Y: a few groups of rows, each row roughly a mix of its group's hidden directions:
Y (109 x 10):
[[-21 -45 -10  -9 -11  11  15   5  -2  12]
 [-35 -16  18 -16  13 -10 -16 -20  13  12]
 [ -3   4   8  36  -8  24 -22 -16 -22  -6]
 [ 24  -9   1  23  22 -15   5  29 -18 -13]
 [ 27  19 -21  19 -28  -1  10   3  12 -19]
 [ 15 -10   2 -24  -4  38 -13 -22  -4 -16]
 [  0  23  22   3 -20   4 -12  15 -34  20]
 [ -6 -19  13 -23  14  14  20  -7  31  20]
 [-14  -9   8   3 -26 -39  -6 -19 -15 -13]
 [-10  17 -22  20  -4 -31 -14   4  20 -21]
 [ -4 -26  15  30  23   9  -8   0 -12  26]
 [ 16 -21  16  15  38  16   7  15  -3 -13]
 [ -6  22 -14  -7 -44 -20  -9  -8  -7  -1]
 [ 15  13  30  30  -1 -31  14   4   3   1]
 [ 10  26  28  -6  -6  24  -3   1  27 -19]
 [ -2  -6  14 -23  25  41  -1   5 -15   4]
 [-18 -31  -5 -32 -16  25   6   5   5   1]
 [ -4  25  12   1  30  11 -27 -21 -18  -5]
 [-35 -34  12   7  -9  -1  13  -7   3  21]
 [ 13 -19  10 -24  -4  35  13   1 -25   9]
 [-15  -5  15  16 -28 -38  10 -13  -1   9]
 [ 40   8 -15  -1 -22  -7   3  -5 -16 -24]
 [ 28 -14 -10   1 -14  24  16  20  22 -18]
 [ -4  24   2 -25  42 -15   0  -7   5   2]
 [  6  11 -22 -13  18 -31   9  13  14  28]
 [  5  11  -5 -25   4   3  37  19  19  19]
 [-17  16 -23 -31  14   4  13  -4  23 -18]
 [-19  21   5  13   3   5  32  27  19  15]
 [-11 -12  -4  -8  42 -10 -20  10   7  24]
 [-20  10  20 -18  -5  35  24  -3  13  -1]
 [-20   9  -8  18 -20 -15  -4  25 -33   1]
 [-26  -3   6  15  22 -37 -13  10 -12   7]
 [  6   8  24   7 -30   2  35 -11   7  15]
 [-17  -1   7  -1  -2  12  24  41 -15  18]
 [ 15  26   0 -17 -14  14  -5  -5   1 -41]
 [  1   7  10 -34   2 -31  20   0  17  20]
 [  0  29   1 -16 -13 -33   0   0 -18 -25]
 [ -8  -6 -19   8  24 -26  29  25   6  -8]
 [-12  -4 -28  12   7 -32   0   7 -14 -31]
 [-24  -5  12  15  38   0 -14 -12 -19  13]
 [-10  -7  29   0 -27  -3   6  12  -5 -38]
 [  5  -5  -8 -22 -16  17  39  21  -3  15]
 [ 33  -4   9  -9   5  37  14   2 -10  17]
 [-27 -23  -4   4 -23  30   3 -14  15   8]
 [-11   2   1  -9  16  35  13  21  11 -30]
 [ -9 -10   2  29 -15  -3   8  -9  36 -25]
 [-16   0 -32  -7 -11   6  16  11  11 -36]
 [  0  20   0  -4   4 -13   5  29 -29  32]
 [ 21 -18 -16   0  31  10 -30   6 -13   9]
 [-26   4  21  -4 -17   6 -17 -33  -9  18]
 [-18  17  17  -2 -12   9 -27 -34 -14  10]
 [  7  -4 -32  23  -6 -28   4  28  -9   3]
 [  4 -47  10 -11  -5 -13   4 -25  -7  -2]
 [-41   8   1   9   8  27  -2  12  22  -6]
 [  3   5  -6  10  44  16  13  18 -21  -5]
 [ -4  20   9 -23  -2  -6  17 -18  40   2]
 [ 21   7  30   4  13  29   2 -17  23   7]
 [  8  -7 -30   6   5  37   4  11  21 -17]
 [-16  -9  -4  -2 -10 -42  13   6  -2  30]
 [ 23  -8  17  -4  17  36 -12 -19   2  16]
 [  4  -5   6  33 -12 -33 -14  -7 -26  -4]
 [  2   4  -6  16  26 -21   7   9 -19 -37]
 [-32  12 -31 -19   4   1   2 -13  20  13]
 [ -2 -29  -7 -10   7 -39  18   8 -19   3]
 [ -9  10  -2 -20 -15  37 -23  -5  -1 -25]
 [  3  -8  -2  19  26  24  -6  16  12  35]
 [ 12   0  10  37  -3  -7 -29 -19 -17 -12]
 [-15 -10 -38  26  -3 -25   0  -2  -2  15]
 [-18  34 -14 -20   4   5 -12 -18  -2 -26]
 [-12 -17   5  22  19  29  13   9 -13 -26]
 [  2 -10 -12  12  21  18 -15  27 -34  -5]
 [ 24  30 -27 -18  -4 -21   3  13  13  -3]
 [ 27  10   3 -21  -6  22  32  13 -17  -3]
 [  2 -14  15  -1  11  31  -1 -10  20  36]
 [ -2 -12  29 -21   3  32  -5 -29  -1   6]
 [-26 -12  -2  12 -30  -4  12  26 -14  22]
 [-13  -9 -25  31  12 -26  15   9   4 -17]
 [  6  13   9  30 -38 -13  22  -5   1  -3]
 [ 10 -18  22   3 -21  41  -2 -11   9  -9]
 [ 15   2   6  24 -38   0 -16   3 -24 -13]
 [ 14  33 -14  -2  -9   0   3   1   8 -41]
 [  7  -7 -13  -2 -38 -18  13   5 -26 -19]
 [ -6  37 -21   3   4 -20  -4  22   3 -23]
 [  1  -2  -5 -34  16  27   7  14  -5  29]
 [-23  10  -4 -25  30  20   3 -17  18  -9]
 [  3  -6  12  21  30  30 -22 -11  -7  14]
 [ 25   7 -14 -12 -27   5  37  13   4   3]
 [ -2 -16 -20 -28 -22   2 -15 -13 -10 -31]
 [  3 -13 -30  20  15  -7 -36  12  -8  -8]
 [  9  47   7  21   5  12 -17   6  -7   3]
 [ 12 -27  20 -23   2 -28   7  -8 -22 -12]
 [-22 -42 -18  16 -11   4   4  -6 -15  11]
 [ -2   3   8  -4 -10  44 -10 -19   5 -26]
 [ -4  29  19 -22   3   5 -11 -22 -10 -29]
 [ -8  17 -15 -10  -7  11 -21  -4   8 -44]
 [  5  16 -25  -1  24  13   5  38  -5 -11]
 [  4 -23   8  18  -4 -33  18  26 -16  -1]
 [  3  12  23  18  12  43   1   2   5 -16]
 [ -9 -10 -31  23  14 -25  19   7  15  14]
 [  7  -1  22  12 -12   3  -5   2 -28 -41]
 [-15  16 -23  16  -7 -18   9  16  31 -20]
 [-16 -25 -14  -5  17   8   8  14 -36 -17]
 [ -4 -20 -11 -30   8  37 -17  -7   9  -2]
 [  7  -1  -8 -27   7  24 -29 -21 -23   4]
 [-20  21 -10 -11 -26 -13   7  36   8   1]
 [-14 -20 -13  27   4  38   1 -11   9  13]
 [  8  -2   3   1  40  17 -31 -10  13  10]
 [ -1   2  -1   8 -41 -20  33   4   5   8]
 [ 15  -3  -7 -16  16  22 -24 -36   4 -11]]

which group is each row in? (one row of each group first):
[  0 -35   6  13   6  -3  11  -8 -25  32] : <87>
[ -6  -7   1  15  53  -1  -2   7 -11   2] : <68>
[-25  -5   6  -7  36 -11   2  24  -7  22] : <27>

[-12  21  20 -15 -12   5  37  10 -16 -16] : <27>
[  7  15 -10  -8 -27 -15   8  12  -9 -40] : <68>
[ -4   8 -29 -12   7 -26  16  35  -4  -6] : <27>
[-25 -27  -8  12 -35 -11  11   7   6  10] : <87>
[ 34  24   4   9  -5  21 -30  -9  -7   1] : <68>
[-10 -27  28  27 -11  15  15   6 -19   2] : <87>
[ 26  19  16  13   7   0 -14 -24   4  32] : <87>
[-10 -24 -32   6  23  21   8  -9  20   3] : <87>
[-34  19   7  23   9  -3   1   6  33   5] : <27>
